In the data rows, 128 means zero.
Here are some points, each followed by its number:
[120 8 142 179 147 76 135 170] 0
[158 9 146 141 134 81 137 108] 1
[133 153 104 111 145 167 112 148] 2
[113 192 169 119 108 166 68 178] 3
[83 93 165 171 93 72 77 153] 4
[129 0 129 182 195 29 153 185] 5
[109 183 146 99 156 142 68 174] 6
[157 136 112 154 141 141 130 103] 7
[126 157 122 132 121 130 90 141] 8
[120 78 131 185 155 122 125 115] 9
[129 105 153 141 159 127 130 101] 10
[159 161 99 45 120 118 154 68] 11
[114 133 91 120 188 145 198 72] 12
[90 26 174 162 180 130 137 152] 13
[126 139 139 171 105 94 169 73] 14
[132 122 129 165 117 92 170 69] 15
[134 181 127 123 115 105 86 159] 16
[150 109 80 104 86 93 100 150] 17
[156 77 103 115 71 86 107 82] 18
[141 148 155 162 123 109 109 147] 19
[104 121 121 108 160 166 115 98] 20
[125 131 129 172 114 83 159 72] 21
[139 154 133 98 146 151 116 104] 22
[115 163 136 103 139 191 134 106] 23
[154 170 142 67 120 211 106 105] 24
New points follow, each followed by the numbers of its five nearest points above, nearest first.
[121 167 122 121 135 197 130 120] 23 2 22 20 24
[135 126 192 140 147 143 114 105] 10 19 22 7 20
[143 13 149 157 135 81 141 108] 1 0 9 13 10
[77 33 165 171 165 128 133 165] 13 0 9 10 1
[115 126 165 173 141 137 111 151] 19 10 9 8 7
[121 170 72 98 160 186 123 154] 2 23 22 20 8
[114 102 96 70 134 176 143 78] 20 23 22 11 12
[121 159 164 142 192 199 185 117] 23 12 20 22 10
[150 165 135 108 118 163 114 100] 22 23 24 2 8
[141 106 125 111 165 118 135 140] 10 22 7 2 20
[143 94 87 126 65 52 130 105] 18 17 21 15 14
[143 88 86 101 138 102 145 142] 17 7 10 2 18
[120 172 121 134 106 128 143 126] 8 19 7 16 22
[123 191 187 151 82 199 150 126] 23 3 24 19 22
[125 191 171 148 99 208 136 119] 23 24 3 22 2
[134 138 106 137 124 140 152 87] 7 15 22 14 10
[120 187 176 138 195 193 173 128] 23 22 2 20 10
[131 103 144 154 146 137 131 103] 10 9 7 20 19
[158 159 92 57 124 119 151 88] 11 22 2 7 23
[137 113 79 105 77 95 102 145] 17 18 8 16 2
[129 78 155 126 130 147 160 154] 10 9 13 20 7
[123 163 106 135 137 174 111 164] 2 8 23 22 6
[146 161 145 111 93 133 135 86] 22 7 23 8 14
[163 115 117 125 161 145 122 186] 2 8 7 19 22
[166 109 105 153 81 81 125 87] 18 21 15 14 17
